The same turns and mirrors carry the whole set onto itself and the rows of a family onto each other. Which other rows belong to the same family as each row named below? List them in the order they appear above.
These 21 rows form 7 families of 3 rows each.
k_712: [  6 -52  13 -19  37  29   1  20  14 -17  -3 -17 -18  -7  10  16   2  21
  -9  39  39   1  18  23  13]
k_131: [ 26 -43  -7   9  17  53   5  26  12 -20   5 -22   2  15  21  -5  -5  42
  21  36  28   4  19  29  29]
k_877: [  8 -35   7  11   3  16 -26  35  44  -5 -17 -22 -13 -30  -2  -1  31  33
 -21  35   9   7   3   2  30]
k_908: [  4 -39   6  28  -4  35 -18  29   7   1 -10 -25 -12   3 -15  -3  23  52
   8  27  28  16  30  25  15]
k_731: [ 18  25   0 -11 -41  16 -20   7 -41 -28 -28 -20  64  -8   9  11   1   9
 -29 -28 -12   1  14  19 -10]
k_338: [  7  26 -25 -13 -31 -14 -12  -7 -34  -6 -20   5  65   7 -25  -3  14  -3
 -13  -8 -20 -33  -2  12 -48]
k_842: [ 13  20 -11 -20 -50  25 -10 -13 -56 -20  -9 -13  46  15   4  -1 -19  13
 -25 -19 -14 -24  -1  36 -24]
k_108: [ 21 -37   3  20  28  33 -21  34  28 -23 -11 -18  14  -1  36   4  -5  37
  11  12  31  14   9   5  39]
k_19: [  4 -52 -15  17  11  33 -15  28  27   6  -5  -9  24   0   5  14  30  39
  -8  40   9  15  17  32   3]
k_383: [ 12  -4 -11  21  -6 -18  -4 -25  28   7   6  60 -12  27  -7  -1 -33   8
  43 -15   5 -13 -10 -42  33]
k_742: [  9  20  -4 -36 -60   4   1  -6 -39 -11  -7  18  36 -17 -19   3  13 -10
 -42  -4  -9 -27   7  13 -19]
k_13: [ 14  12  -7  -2   2  19   4 -38  13   8  13  39   9  28  10 -31 -51  -6
  41  -9 -15 -14  -8 -47  29]
k_953: [ -1  19   8 -50 -27   6   3 -20 -47 -12 -15  -6  29 -10 -14  19  -9 -13
 -39  -5 -11 -21  14  21 -34]
k_216: [-16  29  -4 -12  23 -12   5 -15  14  -1  19  48 -19  10  -6 -19 -33   8
  42   1  11 -31  -1 -55  12]
k_959: [ 19  34 -10  -9 -59 -14 -30  -5 -24   2 -14   0  35  -1 -23 -10 -17   0
 -12 -18 -11 -38  12  37 -33]
k_502: [ 15  42  -6  -3   7  -9 -14 -17  20  -4  -4  35  29  13  20 -21 -47  -2
  41 -29 -13  -3   4 -57  18]
k_199: [ -8   1 -11  22  34 -11  -7 -19  38  22   8  44  15  21  -5   8 -32   5
  47  -1 -11 -30  -9 -42  11]
k_377: [ 12  44 -13 -22 -45 -28  -9  10 -17 -24 -26  -9  29 -28 -31  20  12  12
 -28  -7 -20 -36   0   6 -13]
k_123: [-10 -50  18   7  14  40 -21  28  22   1  12 -13 -17 -15  13   7   3  36
 -20  32  33 -16   9  30  21]
k_248: [-19  26  -6   7  11 -28 -17 -16  44   6  -2  35 -19  -5  -4   9 -30  26
  16 -13 -20 -18 -16 -56  24]
k_650: [ -4  12   4 -34  30  -5   8 -38  23   8  12  43 -16   8   1  -8 -47 -20
  28   2   0 -17   5 -45  10]

The rest of the family of k_248: k_877, k_377
The rest of the family of k_502: k_731, k_108
The rest of the family of k_13: k_131, k_842
The rest of the family of k_383: k_908, k_959
The rest of the family of k_19: k_338, k_199
The rest of the family of k_712: k_953, k_650

